Questions about the array below.
1) What is the entry just right of the largest entry?
2) What is the entry just right of the smallest entry?
3) What is the entry just right of 0.47?
4) What is the largest entry?
5) What is the entry just left of the largest entry?
array([[ 3.55,  1.81, -1.04,  2.39, -1.61, -3.15,  0.00, -2.05,  2.42,
         0.14, -1.22, -0.40, -0.86],
       [ 3.04,  1.45, -0.31,  0.93, -0.91, -3.73, -0.49, -2.38,  3.40,
         1.10, -0.38, -0.61, -1.51],
       [ 2.15,  2.38,  1.76,  4.79, -0.87, -0.81, -0.32,  0.29,  0.22,
        -1.39, -1.68,  1.90,  1.38],
       [ 2.45,  0.32, -2.00,  1.32,  0.65, -5.26, -0.63, -2.03,  1.03,
        -0.46, -0.14, -0.67, -1.36],
       [ 0.73, -2.02,  4.55,  0.11,  2.44, -2.54, -0.25, -1.48,  2.50,
        -0.40,  0.48, -0.69,  0.26],
       [ 2.65,  0.02,  1.65,  4.41, -0.70, -3.50, -1.08, -0.94, -0.27,
        -1.42, -1.45, -0.09, -0.39],
       [ 0.48,  3.70,  1.10,  3.88, -1.97, -2.42,  0.20,  1.58, -0.98,
        -1.54, -0.85,  0.93,  0.60],
       [-1.86,  1.03,  1.31, -3.20,  0.64, -3.95,  0.04, -0.16,  2.40,
         1.21,  2.19, -1.17, -1.50],
       [-0.30,  0.52,  0.02, -2.01,  2.89, -4.65,  0.20, -1.10,  2.71,
         0.03,  1.85, -0.22, -0.40],
       [ 0.80, -3.39,  2.79,  0.87,  4.27, -0.67, -2.16, -1.18,  0.30,
        -0.60,  0.31,  1.64,  0.41],
       [ 2.62, -0.27, -0.70, -0.05,  2.32, -1.76, -2.57, -2.44,  3.19,
         1.78,  0.22,  2.11, -1.29],
       [-1.81,  2.17,  2.46, -0.55,  2.45, -4.19,  0.82,  1.07,  1.41,
        -1.26,  1.80,  0.63,  1.09],
       [-1.77,  1.53,  0.16,  0.44,  0.72, -3.84, -3.22,  1.55, -1.83,
         0.47,  1.54,  2.03, -2.11]])
1) -0.87
2) -0.63
3) 1.54
4) 4.79
5) 1.76

a = ((7, 3, 9, 3, 9, 6, 7, 4, 5, 8, 2, 5), (6, 6, 3, 7, 2, 6, 6, 4, 2, 6, 4, 4), (8, 2, 2, 3, 2, 2, 4, 8, 2, 5, 5, 4), (9, 2, 9, 3, 2, 8, 7, 3, 3, 5, 8, 8), (8, 5, 3, 3, 6, 6, 7, 6, 4, 3, 4, 3), (5, 6, 4, 9, 6, 5, 2, 3, 4, 4, 4, 3), (3, 4, 5, 7, 7, 8, 4, 6, 9, 2, 7, 3), (7, 3, 7, 4, 8, 3, 6, 2, 2, 6, 3, 6))
Give the 1st entry in reading order.
Answer: 7
Give the fourth entry in reading order.
Answer: 3
The 2nd entry in reading order is 3

x =
[[ 0.01  0.06  1.84  0.24 -0.28  0.63 -0.06 -0.90 -0.84 -1.07 -0.41  0.74
  -0.22]
 [ 0.01 -0.43 -1.97  0.24 -0.28 -0.93 -0.49  1.26  1.03  0.90  1.00 -0.52
  -0.22]
 [ 0.01 -0.43 -1.97  0.24 -0.28 -0.93 -0.49  1.26  1.03  0.86  1.00 -0.34
  -0.22]
 [ 0.01  0.91  2.45  0.24 -0.28  1.14  0.76 -1.32 -1.14 -0.80 -1.06  0.06
  -0.22]
 [ 0.01 -0.90 -4.56  0.24 -0.28 -1.92 -0.73  2.96  2.46  2.13  2.18 -1.61
  -0.22]
 [ 0.01  0.25  1.48  0.24 -0.28  0.63  0.81 -0.63 -0.44 -0.20 -0.46 -0.27
  -0.22]
 [ 0.01 -0.43 -1.97  0.24 -0.28 -1.05 -0.49  1.26  1.03  0.86  1.00 -0.66
  -0.22]
 [ 0.01 -0.91 -2.57  0.24 -0.28 -0.93 -0.49  1.33  1.12  0.86  1.17 -0.34
  -0.22]]
The entry just right of 2.13: 2.18
Give the entry just left of 1.48.
0.25
Give the entry just left of the smallest entry.
-0.90
The entry just left of -2.57 is -0.91
The entry just right of the smallest entry: 0.24
Give the entry just right of -0.91.
-2.57
Give the entry just left of -0.80.
-1.14
Give the entry just left of the largest entry.
-0.73
